In the data rows, the value 128 means zero.
Here are some rows, each followed by its group. Rows of different groups can look alike.
[158 126 151 103 155 126 134 128 150 148 145 150 129 138 154 102 121 154
 131 136 107 119 135 117 146 155 143 146 130] 1
[ 87 125 112 134 118 139 124 125 110 117 116 134 139 121 132 132 125  83
 136 132 139 142 122 116 130 136 103 122 123] 2
[131 128 113 174 105 143 133 128 147 147 118 132 116 134 106 170 160 142
 160 160 138 148 132 180 125 118 131 154 131] 3
[154 126  95 124  82 104 129 122 139 138 103  84 141 117  80 129 114 157
  96  99 123 103 119 133  72  83 110  96 123] 4
[126 128 111 169 108 142 134 130 149 148 129 142 113 136 113 161 165 134
 160 160 128 146 134 177 134 131 133 159 131] 3
[160 125 101 125  88 103 130 121 144 142 109  85 140 117  83 130 116 161
  98 101 123 101 119 136  78  84 115  98 123] 4
[147 125 129 100 138 130 134 125 148 147 144 150 131 133 135  95 117 139
 135 139  94 126 131 111 146 150 143 150 127] 5
[ 90 131 118 110 119 109 124 121 141 143 114 107 127 117 123 121 147  84
  93  95 142 109 119  94 114 106 109  96 125] 2
[102 135 117 121 109 102 111 122 144 144  98  89 118 117  99 133 163  94
  81  84 135 108 120  99  89  87 118  91 127] 2
[148 126 119  93 129 113 134 128 152 150 143 150 119 141 131  90 146 134
 136 143  91 102 138 110 145 148 163 151 132] 1
[138 128 142 129 148 125 134 126 151 149 144 153 102 127 155 126 166 126
 152 154 132 120 127 141 147 155 158 151 130] 3
[141 127 148 129 153 141 134 128 134 133 145 152 134 134 151 121 105 145
 144 143 114 145 132 128 147 156 122 150 128] 5
[138 128 149 134 153 142 134 129 130 129 144 152 134 134 151 126 105 143
 145 143 118 146 132 130 148 156 119 150 129] 5
[140 126 127 180 114 144 125 126 125 133  98 122 128 127 113 182 131 152
 159 158 174 151 127 183 111 110 124 145 127] 6
[155 128 161 122 160 137 134 131 140 138 144 137 138 130 158 126 106 161
 124 124 135 136 130 130 144 145 114 125 128] 7
[ 86 128 117 108 118 121 115 125  92  99 108 101 139 119 125 117 115  83
  90  90 142 121 121  93 108 111 102  95 124] 7
[133 125  85  89  92 114 133 124 150 149 138 143 121 133  97  84 143 116
 136 143  83 103 131 106 140 127 162 149 129] 5
[120 132 151 143 154 144 131 137 107 107 143 147 137 136 154 139 103 133
 143 138 136 149 136 132 147 153 108 139 131] 8
[125 128 122 148 127 137 134 129 151 148 141 152 106 132 138 137 167 122
 158 159 123 137 131 163 144 152 142 161 131] 3
[ 87 127 113 115 119 127 126 122 129 135 116 122 134 117 130 120 135  82
 114 112 139 126 119 100 124 124 105 106 123] 2
[ 98 131 134 158 139 144 124 142  84  84 136 148 139 139 143 154 103 104
 151 146 148 150 138 139 144 149 105 143 132] 5
[126 131 153 141 156 143 132 136 113 113 144 148 137 136 155 136 103 138
 143 138 134 148 135 132 147 154 109 140 131] 8
[144 129 159 128 159 141 134 132 132 130 145 144 137 134 159 127 104 152
 134 132 130 144 133 129 146 153 112 134 129] 1
[115 127 124 155 128 140 134 127 149 147 138 151 114 128 141 146 163 115
 158 159 132 142 127 165 143 152 128 160 127] 6
[127 131 154 127 152 141 132 134 115 113 143 127 140 128 150 130 103 143
 121 116 139 143 129 124 141 136 105 113 128] 7
[143 125 130 180 115 144 120 124 114 123  91 114 129 123 114 184 123 155
 158 156 180 151 124 183 104 105 123 136 126] 6
[159 126 152 104 155 127 134 128 150 148 145 150 130 138 155 103 120 155
 131 136 108 120 135 117 146 155 142 145 130] 1
[143 125 128 179 112 144 122 123 126 133  86 104 125 121 107 182 137 154
 156 152 171 150 122 182  93  98 125 124 125] 3
[ 96 130 136 123 137 140 126 136  87  87 135 115 141 126 138 126 105 104
 112 105 139 143 128 108 133 126 102 103 127] 7
[154 128 161 123 159 137 134 131 139 137 144 137 138 129 158 126 106 160
 124 124 135 137 129 130 144 145 113 125 128] 7
[114 132 137 163 143 144 128 138  93  93 141 153 136 139 143 158 102 121
 155 153 145 150 137 149 147 153 112 155 132] 9
[158 126 149 102 154 125 134 128 150 148 144 150 129 138 153 101 123 153
 131 136 105 117 135 116 146 155 145 146 130] 1
[136 129 149 137 153 143 133 130 126 126 144 152 135 135 152 129 104 142
 146 144 121 147 133 132 148 156 118 150 129] 5
[135 126 124 179 113 144 129 127 134 139 107 129 127 131 114 180 140 148
 160 159 166 150 130 183 119 117 124 152 129] 6
[141 126 130 117 138 139 134 124 140 139 144 152 134 129 133 108 109 137
 142 143  99 140 128 120 147 150 132 153 126] 9
[163 127 156 125 154  99 133 123 152 150 142 132 108 122 144 134 160 154
 117 121 141  95 124 128 142 121 175 113 129] 3
[169 125 134 129 121  99 132 122 150 148 130  96 137 119 104 136 130 169
 105 107 131  96 120 143 109  93 140 104 124] 4
[ 89 128 125 117 127 136 120 132  83  84 125 109 141 123 131 121 110  90
 104  98 138 137 125 100 125 120 102  99 125] 7
[160 127 155 117 158 110 134 128 152 149 145 151 109 130 160 121 165 148
 139 145 133 101 130 129 147 153 175 142 131] 4
[152 127 153 115 157 137 134 128 144 142 145 150 133 135 155 112 109 153
 136 137 112 137 133 123 147 156 127 146 128] 8
[155 126 139  96 146 119 134 128 151 149 144 151 125 140 146  95 133 146
 133 139  98 109 137 112 146 153 154 148 131] 1
[140 125 114 102 125 133 134 123 146 145 143 149 133 129 121  95 115 131
 137 141  90 130 127 110 145 143 142 151 126] 9
[129 129  64 117  60 118 114 123 141 142  52  81 101 121  67 101 169 122
 126 116  83 113 123 140  57  80 168  99 129] 2
[159 129 147 126 142  94 131 123 152 150 138 113 103 121 123 134 161 149
 105 107 133  94 123 124 133 101 172 101 130] 6
[ 88 126 114 152 121 143 120 132  95 101 119 141 141 128 133 147 114  86
 148 144 144 148 128 133 135 141 102 136 125] 2
[127 127  71 100  72 114 133 126 151 150 128 127 101 135  80  90 165 113
 148 151  83 104 134 128 128 106 169 146 135] 1
[112 132 143 156 148 144 129 139  95  95 142 151 137 139 149 150 102 121
 151 147 142 150 138 140 147 154 109 148 132] 5
[145 129 136 121 143 122 134 131 152 149 144 154 101 135 150 116 169 132
 152 155 118 115 135 141 147 156 168 156 134] 4
[144 127  90 122  78 105 127 122 131 130  96  82 141 117  78 129 112 150
  92  95 125 104 119 129  67  82 107  94 123] 4
[ 88 128 120 109 119 124 116 128  83  86 113  95 140 120 123 118 112  88
  88  88 141 123 122  95 105 106 102  94 125] 10
[ 87 132 121 114 116 105 105 124 104 112  92  90 138 118 119 129 116  84
  80  84 157 109 121  94  87  99 103  92 125] 10
[129 128 112 172 106 142 133 129 148 147 123 136 115 135 109 167 162 139
 160 160 134 147 133 179 129 123 132 157 131] 3
[113 130 142 120 138 137 130 132 103 102 138 104 141 123 134 126 105 130
 103 100 139 138 125 115 128 115 103  99 126] 10
[107 135 113 126 103 105 106 122 144 143  90  86 115 117  91 136 166  99
  80  83 129 111 120 103  81  84 122  91 128] 2
[102 132 137 158 143 144 126 142  86  86 138 149 138 140 145 154 102 109
 151 147 147 150 139 140 145 151 106 145 132] 5
[115 135 106 132  93 109 100 123 143 142  78  83 112 118  82 138 168 106
  81  83 119 115 120 111  71  82 129  90 128] 2
[125 130 140 153 146 144 132 132 109 109 143 154 135 135 144 145 103 131
 153 151 130 149 133 142 148 154 117 155 130] 9
[152 126 153 114 156 137 134 128 145 143 145 150 133 135 155 110 109 153
 136 137 111 136 133 122 147 156 128 146 128] 8
[130 128 112 173 105 143 133 129 147 147 121 134 115 134 107 169 162 141
 160 160 136 148 133 180 127 121 131 156 131] 3
[131 132  79 136  69 119  97 123 139 139  52  80 102 119  70 127 171 125
  95  89  94 121 121 135  55  79 153  91 129] 2
[139 125 108  98 118 130 134 123 147 146 142 148 132 129 116  92 118 128
 136 140  88 126 127 108 144 140 145 151 126] 9
[134 125  87  89  95 115 134 124 150 149 139 144 122 133 100  84 142 117
 136 142  83 104 131 105 141 129 161 149 129] 5
[168 126 161 124 158 100 133 125 152 149 143 136 122 125 152 132 155 163
 119 124 142  94 125 133 143 131 172 120 128] 4
[138 125  94  90 103 112 134 126 151 150 141 146 117 138 108  86 148 121
 138 144  85 101 135 108 143 135 164 151 131] 8
[ 89 132 123 124 116 106 100 124 115 121  86  88 138 118 116 141 122  87
  80  83 162 114 120 100  80  95 103  91 125] 10
[ 87 125 112 136 118 140 123 125 108 115 117 135 139 122 132 133 123  83
 138 134 139 143 122 118 131 136 102 124 123] 2
[143 125 112  93 123 123 134 124 150 148 142 149 128 133 122  89 127 130
 134 140  88 116 131 107 145 143 152 150 128] 5
[ 87 132 122 118 116 105 103 124 109 116  90  89 138 118 118 134 118  85
  80  83 159 110 120  96  84  97 103  92 126] 10
[117 127 118 169 118 142 133 129 147 146 131 147 121 133 127 162 159 125
 160 160 137 147 132 176 138 143 122 161 128] 6
[101 131 130 167 136 144 123 142  83  84 135 151 138 141 140 163 103 106
 155 153 153 151 140 152 145 150 107 152 133] 9
[170 125 154 129 147  98 133 123 151 149 140 115 131 121 132 137 144 168
 110 113 139  94 123 139 132 110 161 110 126] 4
[107 132 141 157 146 144 127 141  90  90 140 150 138 140 147 152 102 115
 151 147 145 150 138 140 146 153 107 146 132] 5
[136 128 140 130 146 127 134 127 151 149 143 154 102 127 154 126 166 125
 153 155 131 123 128 144 147 156 156 153 130] 3
[133 131  72 132  65 120 101 123 139 139  49  80 101 119  69 119 171 127
 106  95  89 120 121 140  54  79 160  92 129] 2
[100 130 135 117 131 136 127 132  92  91 133 100 141 123 130 123 106 112
  99  96 139 137 125 107 122 112 102  97 126] 10
[134 126  86  90  93 111 133 126 151 150 139 143 114 137  99  85 153 117
 140 146  84 100 135 110 141 129 166 150 132] 8
[166 125 114 127  99 101 131 121 148 146 119  89 139 117  89 132 121 166
 102 104 125  99 119 140  89  87 124 100 123] 4
[140 128 144 127 149 124 134 126 151 149 144 153 101 126 156 126 166 127
 150 153 133 118 127 139 147 155 159 149 130] 3
[137 125  99  94 108 126 134 123 148 147 141 147 131 129 108  88 123 123
 135 140  86 120 127 105 143 135 150 150 126] 9
[ 97 129 132 115 129 135 125 132  89  88 131  99 141 122 128 122 107 107
  97  94 139 136 124 105 120 111 102  96 126] 10
[ 87 128 119 108 117 120 114 127  85  89 108  94 140 120 122 118 112  86
  86  87 143 119 122  94 101 105 102  93 125] 10
[152 125 137  98 144 125 134 127 150 148 144 150 128 137 143  95 123 144
 133 138  97 118 134 112 146 153 147 149 129] 8
[112 132 148 146 151 144 130 139  99  98 142 146 138 137 152 142 102 124
 144 138 139 149 136 131 146 152 106 136 131] 8
[137 125 101  95 111 127 134 123 148 146 141 147 131 129 110  89 122 124
 135 140  86 121 127 106 144 136 149 150 126] 9
[ 99 132 139 148 143 144 126 141  87  86 138 143 140 136 146 144 103 107
 143 136 143 149 136 128 144 147 104 131 131] 8
[116 132 151 137 153 143 131 138 104 103 143 140 139 133 153 135 103 130
 135 128 138 148 134 126 145 147 105 126 130] 1
[166 126 153 127 148  95 132 123 152 150 140 119 112 122 132 135 158 159
 110 112 137  93 123 131 137 109 175 107 128] 3
[167 126 151 128 144  93 131 123 152 150 139 113 114 121 125 136 157 161
 107 109 135  92 123 133 133 104 174 105 128] 3
[122 131 147 150 152 144 131 135 107 107 143 152 136 137 151 143 103 132
 149 146 134 149 136 138 147 156 112 149 131] 5
[ 94 129 129 114 127 134 124 132  86  85 128  98 141 122 127 121 108 102
  95  93 139 134 124 102 118 110 102  95 126] 10
Which 3 other groups have their centres nearest to the centre of group 2, nearest first?
10 4 7
Which 3 groups are nearest to each row below, nearest first, going by the average distance to the group's rows?
[142 126 129 180 115 144 122 125 118 127  94 117 129 125 114 183 126 154
 159 157 178 151 125 183 107 107 123 140 126]: 6 3 5
[ 96 134 119 115 115 102 118 122 144 144 106  94 122 117 109 128 158  89
  83  87 140 106 119  95  99  92 114  92 127]: 10 2 7
[ 88 128 115 112 119 121 126 121 134 138 116 118 131 117 129 119 139  82
 106 106 140 120 119  97 121 118 106 102 124]: 10 2 7
[135 128 138 139 145 143 133 128 126 126 144 153 135 132 141 129 105 137
 149 147 115 147 130 133 148 153 123 155 128]: 5 8 9
[132 129 139 144 146 143 133 129 120 120 144 153 135 133 142 135 104 136
 150 149 120 148 131 136 148 154 121 155 128]: 5 8 9
[141 125 100  90 110 114 134 126 151 150 141 147 119 138 114  86 145 124
 137 143  86 102 135 108 144 139 163 151 131]: 1 9 8
[145 127 146 120 151 139 134 127 140 139 145 152 134 133 148 113 107 146
 141 141 108 141 131 123 147 155 127 150 128]: 1 8 5
[147 126 140 110 147 136 134 126 145 143 144 151 133 133 144 104 111 144
 138 140 101 135 131 117 147 153 134 150 127]: 1 8 9
[165 125 112 127  97 101 131 121 147 145 117  88 140 117  88 132 120 165
 101 104 124  99 119 140  87  86 122 100 123]: 4 2 10
Which 3 groups are nearest to each row below, nearest first, going by the distance to the centre of the group?
[125 127  69 104  68 116 133 125 151 149 120 117  99 133  76  92 167 113
 149 151  83 107 132 133 118  98 168 142 134]: 2 4 3
[ 87 129 119 108 117 119 113 127  86  90 107  94 140 120 122 119 113  86
  85  87 144 118 122  93 100 105 102  93 125]: 10 2 7
[140 126 127 180 114 144 126 126 127 134 100 123 127 128 113 182 133 152
 159 158 173 151 128 183 112 111 124 146 128]: 6 3 5
[142 125 131 180 114 144 113 122 116 123  80  99 129 119 109 183 129 154
 152 146 178 151 121 181  86  96 119 114 124]: 6 3 4
[116 127 118 166 120 142 134 128 148 146 134 149 119 132 131 158 161 121
 160 160 135 146 130 174 140 146 123 161 128]: 6 3 5
[ 86 127 117 108 118 123 115 126  91  98 109 101 139 119 126 117 115  83
  91  91 141 122 121  93 110 112 102  96 124]: 10 7 2
[124 131 152 142 155 143 132 136 111 111 144 148 137 136 155 137 103 136
 143 138 135 148 135 132 147 154 109 139 131]: 5 8 9
[ 87 127 114 114 119 125 126 121 130 136 116 121 133 117 130 120 136  82
 111 110 139 124 119  99 123 122 105 105 124]: 2 10 7
[103 131 142 126 142 141 128 136  93  92 138 119 141 127 142 128 104 116
 116 109 139 144 128 113 136 129 102 106 128]: 7 10 5
[120 127 117 173 115 143 133 130 146 145 127 144 123 135 122 168 157 130
 160 160 142 148 133 179 134 138 121 160 129]: 6 3 5
[124 130 140 155 146 144 131 133 108 108 143 154 135 135 144 147 103 130
 153 151 132 150 134 143 148 154 116 155 130]: 5 8 9
[151 126  93 123  80 104 129 122 137 135 100  83 141 117  79 129 113 155
  95  97 123 103 119 131  70  82 109  95 123]: 4 2 10
Group 3 spreads out most along one direction. Which 3 other groups' directions of most spread are closest to that one, closest first?
6 9 5
Which 3 groups are nearest to each row below, nearest first, going by the distance to the group's nearest row?
[143 125 127 179 111 144 123 123 128 135  87 105 124 122 106 181 138 154
 156 153 170 150 123 182  95  98 126 126 126]: 3 6 4
Which 3 other groups have their centres nearest to the centre of group 10, nearest first?
7 2 4
Which 3 other groups have their centres nearest to the centre of group 1, nearest first?
8 9 5
Which 4 groups are nearest to each row below, nearest first, going by the distance to the group's nearest row?
[142 129 130 124 137 124 134 131 152 149 144 154 100 137 146 117 170 130
 154 157 115 118 135 145 147 155 165 158 135]: 4 3 1 6
[138 127 118 177 106 144 131 125 141 144 103 119 119 128 103 177 152 150
 159 158 153 149 128 182 111 107 131 144 129]: 6 3 9 2
[ 90 128 124 111 122 130 120 131  83  84 122  97 141 121 124 119 110  94
  92  90 139 130 123  98 112 108 102  94 125]: 10 7 2 8
[ 96 129 131 115 128 135 125 132  88  87 130  99 141 122 128 122 107 105
  96  94 139 135 124 104 119 111 102  96 126]: 10 7 2 1
[133 127 145 127 149 122 134 123 151 149 143 149 102 121 154 129 163 120
 144 147 140 117 123 131 146 147 152 136 128]: 3 4 6 1
